In the rows, zero is written as 128.
Each path below is one point turned by a fixed rotation once a step. After each direction that follows a path, write how fast that rotation turns it, in deg/step (0 if it stays still).
Each turn is a multiple of 5 degrees from 10 to 175, or 0.
Each row of a path follows its step; steps can be skipped.

step 0: [124 132 133 155 124 118 127 116 121 137 123 127 121 138 135 118 132 132
 111 135 131 127 122 144 125 131 123 131 122 125 124 129]
step 1: [129 141 140 140 138 109 132 120 126 116 130 120 122 124 128 118 124 138
 115 133 123 130 118 125 121 143 124 116 124 130 128 127]
step 2: [127 131 131 140 121 113 112 127 138 138 138 117 127 136 125 131 115 139
 121 125 125 125 126 112 128 144 122 119 120 128 125 130]
step 3: [142 125 138 137 126 114 118 109 117 130 134 124 124 136 127 137 124 126
 119 127 127 121 126 112 140 133 140 131 134 128 124 137]
step 4: [147 137 142 122 139 128 111 131 128 121 127 132 116 135 134 128 128 123
 129 133 135 120 127 108 125 144 132 129 133 122 126 133]
step 5: [129 117 132 136 130 123 116 131 138 131 135 137 118 139 135 131 114 118
 137 137 139 125 123 118 121 133 128 145 137 117 120 122]
step 6: [129 129 123 133 136 121 136 120 127 119 126 138 125 131 131 139 122 115
 136 142 121 139 120 115 134 133 130 137 141 108 135 124]
step 7: [126 129 124 129 125 134 132 146 119 134 130 131 128 122 137 135 122 114
 129 138 130 135 125 108 121 132 123 119 124 106 140 125]
step 8: [130 122 119 130 117 131 146 133 122 138 134 134 126 130 140 131 112 115
 122 125 130 131 110 116 117 118 136 132 129 129 133 133]
step 9: [131 144 106 122 129 140 135 134 127 125 118 129 123 129 131 129 119 124
 113 128 131 133 113 120 132 126 140 124 140 132 135 123]
step 10: [119 128 113 127 134 144 125 141 116 126 134 116 123 129 125 140 113 132
 122 128 150 126 122 133 124 129 131 129 127 133 139 123]
Directions:
[120 126 133 131 132 124 130 129 131 129 127 128 132 126 131 127 126 131
 128 130 126 133 131 128 127 128 129 126 129 124 133 130] | 65
[129 126 125 128 124 122 130 122 129 133 125 131 126 131 129 130 124 125
 127 129 126 129 129 134 131 127 131 132 128 129 127 132] | 130
[127 129 132 129 127 125 131 123 130 128 124 127 126 130 128 127 130 135
 127 131 133 123 129 127 132 127 123 125 123 131 126 127] | 25
[129 127 131 127 132 126 135 122 125 121 133 127 128 128 127 129 129 128
 130 126 126 129 124 127 125 125 129 132 129 132 129 131] | 145
[126 129 121 128 130 124 127 128 134 123 130 127 128 125 123 130 123 131
 129 130 129 131 127 129 129 128 126 128 131 129 125 122] | 90

step 0: [123 131 113 130 117 114 134 130 131 135 119 130 134 123 148 122 124 127
 126 131 140 139 122 140 129 129 142 132 126 126 132 119]
step 1: [125 137 129 133 127 131 123 127 126 122 130 131 122 127 133 114 140 132
 131 105 123 131 111 129 119 135 136 117 132 132 135 111]
step 2: [120 128 135 113 131 129 132 125 134 126 153 122 119 125 140 124 133 141
 134 127 132 121 126 121 122 118 133 137 125 141 122 123]
step 3: [117 121 122 137 139 129 131 135 122 133 138 121 133 124 146 143 135 123
 126 124 124 111 123 126 124 130 130 138 126 117 135 137]
step 4: [119 136 141 133 144 125 134 127 120 129 130 133 135 140 112 128 139 126
 135 121 118 124 139 119 117 129 129 125 130 123 127 141]
step 5: [134 112 132 112 123 129 131 130 122 142 131 130 150 128 119 125 123 129
 137 135 138 124 142 125 122 131 122 135 130 124 120 133]
step 6: [132 112 121 133 130 130 130 116 124 131 113 132 135 146 130 124 121 123
 122 128 125 124 127 139 129 135 111 126 122 113 133 120]
step 7: [139 139 132 134 129 126 133 120 142 130 121 142 131 135 112 115 123 127
 131 130 133 126 131 129 135 114 131 129 121 135 140 111]
step 8: [147 117 122 135 125 128 120 138 134 120 132 139 126 112 133 126 119 138
 133 131 137 122 120 115 136 129 124 126 124 131 124 115]
step 9: [124 133 119 128 139 122 127 125 129 112 122 140 109 126 135 131 139 133
 122 127 128 130 115 127 139 121 117 131 115 125 125 138]
step 10: [131 138 123 121 132 132 134 136 121 121 130 127 126 118 113 138 139 126
 127 120 137 130 127 126 141 126 140 139 136 141 141 140]
Directions:
[126 124 133 129 127 131 132 124 126 133 131 129 129 126 129 126 129 121
 128 126 124 123 132 127 128 126 130 126 126 125 124 128] | 35
[124 123 128 127 128 128 134 133 128 133 128 129 127 127 132 130 127 134
 125 131 125 131 125 132 131 127 124 127 125 125 129 129] | 120
[129 126 131 122 125 123 126 129 132 128 130 129 130 132 128 129 130 131
 129 130 124 125 128 127 136 131 133 127 132 128 129 128] | 130
[128 128 130 126 125 126 124 132 127 130 124 134 129 124 128 125 133 129
 133 128 128 131 125 125 124 130 126 124 126 126 123 130] | 95

step 0: [127 135 119 121 121 136 128 112 122 129 129 135 137 133 133 118 127 136
 117 119 119 128 120 118 130 136 131 147 131 151 125 124]
step 1: [130 127 140 127 136 126 120 135 124 132 138 122 132 129 128 121 123 143
 122 136 131 117 138  99 127 115 118 126 129 125 136 126]
step 2: [118 134 121 112 140 128 133 142 127 143 121 109 133 121 130 134 120 115
 118 121 120 123 136 129 130 134 136 131 125 118 123 126]
step 3: [136 127 119 145 106 140 138 149 122 124 138 128 126 132 132 129 129 124
 122 131 129 138 128 123 132 129 138 137 138 121 122 124]
step 4: [120 129 120 133 133 108 123 128 122 127 142 121 125 125 126 135 129 137
 135 139 125 123 109 127 147 132 120 136 129 138 116 126]
step 5: [124 145 135 118 120 143 127 125 130 122 129 119 118 124 123 136 131 124
 119 118 141 116 117 116 135 116 129 116 119 137 129 127]
step 6: [131 120 115 127 130 129 136 131 137 142 124 121 116 123 132 139 132 124
 144 136 136 137 151 114 126 126 128 128 120 139 129 128]
step 7: [117 131 126 125 138 142 118 130 130 124 144 139 110 128 138 118 126 124
 127 133 124 133 137 141 135 133 141 127 136 126 112 131]
step 8: [137 130 121 126 117 130 135 119 128 116 122 135 120 130 123 129 113 143
 136 133 112 110 127 128 136 125 136 132 135 133 132 109]
step 9: [138 129 126 116 145 126 122 122 130 129 123 128 132 128 130 124 141 134
 126 138 128 133 112 106 120 124 135 118 121 121 116 116]
step 10: [119 143 141 121 134 133 141 143 107 132 115 119 120 123 133 121 129 131
 137 127 130 141 136 132 127 130 126 120 127 127 136 119]
Directions:
[128 129 127 132 121 123 126 129 127 126 130 131 128 131 128 128 130 127
 124 132 125 125 132 133 128 133 131 126 126 129 123 124] | 85
[130 126 131 133 127 125 131 133 126 128 128 127 124 132 125 130 128 131
 132 128 127 125 132 127 129 128 126 125 132 130 136 125] | 160

step 0: [115 117 134 137 131 137 134 129 118 132 134 133 135 119 135 124 120 132
 134 126 125 130 143 113 131 140 134 122 123 132 132 126]
step 1: [130 127 123 146 122 125 123 134 126 131 126 130 122 138 121 117 123 137
 122 134 138 122 119 120 131 139 141 138 126 121 127 138]
step 2: [137 120 138 124 135 128 131 122 132 131 127 124 135 121 117 122 131 118
 113 125 142 134 129 129 130 121 142 134 116 121 131 118]
step 3: [129 118 127 123 125 113 129 146 126 129 131 122 127 119 134 123 129 118
 123 134 122 126 123 134 134 136 133 118 133 135 147 123]
step 4: [129 129 133 140 125 129 129 145 136 112 112 122 126 125 128 134 138 128
 128 118 119 128 119 122 129 122 127 125 132 114 124 127]
step 5: [137 134 129 133 146 121 141 134 134 135 133 119 133 140 136 134 129 130
 136 126 133 135 133 137 133 130 120 123 118 121 119 121]
step 6: [111 129 122 129 141 130 135 130 123 128 140 130 137 128 133 120 139 132
 141 128 121 125 118 117 119 131 135 132 133 134 128 116]
step 7: [135 141 122 131 122 129 115 129 126 139 121 134 129 123 130 124 132 137
 124 139 124 130 127 119 116 143 128 132 123 110 124 122]
step 8: [134 129 131 129 145 121 122 121 124 125 122 131 127 114 120 118 113 126
 132 124 141 123 135 118 135 128 122 127 120 129 129 116]
step 9: [121 129 126 131 123 132 133 132 126 136 132 119 115 122 146 125 126 124
 124 132 136 119 128 114 140 125 135 130 128 126 147 131]
step 10: [131 123 127 128 119 133 131 139 131 120 121 119 122 124 131 128 117 137
 115 120 127 128 127 133 132 129 146 137 128 122 113 117]
Directions:
[126 134 123 126 132 127 127 124 128 132 126 127 128 127 130 128 128 131
 136 129 125 128 127 125 125 125 123 126 129 125 127 123] | 40
[131 133 133 132 133 129 128 125 127 128 132 126 127 132 127 123 128 126
 126 127 132 129 128 131 128 121 124 127 128 129 131 125] | 115
[124 130 128 127 129 127 137 126 124 129 132 129 130 123 131 124 127 129
 123 129 125 129 126 127 130 128 127 126 133 128 131 131] | 120
[127 130 126 126 122 126 130 129 133 129 127 128 125 125 127 126 125 123
 130 124 129 127 128 133 132 123 132 125 130 124 130 125] | 55

step 0: [139 114 130 117 131 133 119 128 137 124 129 132 135 127 133 112 119 141
 124 136 127 127 130 128 120 111 121 139 117 129 130 127]
step 1: [128 122 124 146 130 132 116 132 141 120 115 127 124 141 120 130 132 137
 128 129 124 127 135 124 139 121 131 128 125 116 115 140]
step 2: [126 133 124 130 124 125 134 131 134 135 121 124 122 123 123 125 118 134
 128 122 133 116 143 128 122 138 132 128 116 110 147 138]
step 3: [142 118 121 125 119 123 136 138 133 149 130 113 137 128 128 133 124 137
 116 136 124 123 125 128 127 124 139 132 129 133 121 131]
step 4: [136 132 133 130 130 130 107 124 134 129 119 126 126 139 123 131 125 150
 122 128 132 133 124 130 118 124 136 128 126 131 135 111]
step 5: [133 120 114 143 139 134 128 120 138 120 137 131 122 127 130 132 138 127
 119 128 126 121 134 124 112 131 136 128 117 114 123 125]
step 6: [145 136 115 119 127 132 131 130 140 132 115 117 116 132 123 130 125 116
 136 118 128 119 117 131 129 132 136 133 125 124 129 134]
step 7: [125 130 123 124 111 124 139 135 141 130 137 123 126 138 125 136 121 134
 132 136 125 136 125 121 120 130 138 124 140 119 133 112]
step 8: [139 123 133 125 139 135 126 141 132 140 131 140 129 137 127 145 131 123
 119 128 130 133 125 129 117 124 117 126 118 128 136 113]
step 9: [140 118 131 126 123 137 127 123 133 115 134 136 120 135 135 128 141 132
 126 114 130 130 119 126 130 128 131 151 131 117 127 129]
step 10: [138 135 125 119 132 130 126 134 142 112 135 121 121 128 122 128 119 121
 139 141 122 130 135 116 131 120 122 134 125 117 134 135]
Directions:
[128 128 133 128 129 125 122 126 129 127 129 132 133 131 126 126 132 126
 127 125 121 127 127 129 122 127 130 131 126 127 126 128] | 85
[130 124 135 129 127 128 130 131 123 134 126 124 129 131 129 124 127 127
 128 128 126 130 127 122 127 133 129 125 128 126 130 125] | 80
[130 122 121 127 129 129 126 131 130 130 127 128 131 126 124 126 131 125
 124 128 125 130 123 126 130 130 123 124 127 132 130 131] | 140
[125 131 126 122 126 132 127 125 126 128 126 129 126 130 128 124 128 134
 127 121 125 125 128 131 132 132 126 127 127 127 131 123] | 155
[125 130 124 127 130 123 125 127 127 132 131 124 132 128 127 128 122 123
 125 127 129 126 127 127 132 127 128 132 132 123 130 125] | 90

step 0: [112 127 140 129 134 131 120 126 111 141 131 123 124 134 130 129 133 127
 152 139 128 132 134 135 136 118 120 123 116 125 129 126]
step 1: [120 119 136 136 139 125 124 129 140 136 128 139 126 130 118 136 135 125
 139 145 126 132 132 129 142 131 123 143 111 118 136 128]
step 2: [128 121 137 115 136 119 123 136 131 133 117 124 113 132 110 137 129 121
 134 130 134 114 123 134 134 129 121 146 129 116 121 123]
step 3: [131 118 137 123 141 128 141 137 122 120 127 133 131 137 126 142 125 119
 132 112 130 117 125 123 133 130 119 129 127 105 128 137]
step 4: [127 135 135 126 142 125 142 118 129 132 124 121 115 129 136 131 137 119
 114 117 124 127 121 116 139 116 114 123 127 113 128 131]
step 5: [129 122 133 129 138 122 136 123 127 133 128 126 125 135 130 127 144 137
 100 124 131 137 126 129 122 131 137 125 117 108 126 127]
step 6: [126 134 122 126 127 112 136 131 115 137 133 115 123 149 122 131 139 137
 120 114 127 129 135 137 128 118 139 128 118 131 131 127]
step 7: [124 125 122 133 144 125 131 133 130 135 135 132 138 139 131 130 141 118
 119 117 123 127 140 140 134 131 133 128 116 148 128 139]
step 8: [130 120 133 128 145 132 117 139 130 145 122 119 120 139 129 119 131 130
 124 126 130 124 139 125 137 131 123 119 125 150 115 125]
step 9: [133 118 133 132 129 149 124 148 132 139 133 129 133 140 120 131 115 129
 124 126 122 136 141 126 140 131 128 123 119 124 123 117]
step 10: [124 137 136 123 126 137 129 127 131 139 137 129 124 128 120 130 122 122
 126 118 110 119 140 120 141 129 127 141 130 128 125 104]
Directions:
[126 130 130 129 124 126 128 133 129 127 129 122 130 130 133 134 135 128
 125 130 126 131 127 128 127 131 129 124 129 132 127 129] | 40
[125 130 133 128 136 131 131 131 126 130 129 130 125 132 122 130 133 129
 127 125 129 131 128 131 132 129 127 127 129 128 130 124] | 0
[132 129 128 133 124 124 131 128 127 127 129 128 131 133 124 129 124 132
 131 129 125 128 128 129 133 126 124 121 127 127 132 130] | 125
[136 124 131 129 128 127 127 128 127 131 124 125 127 125 124 125 130 131
 124 132 132 125 126 132 127 134 128 126 129 128 126 127] | 115
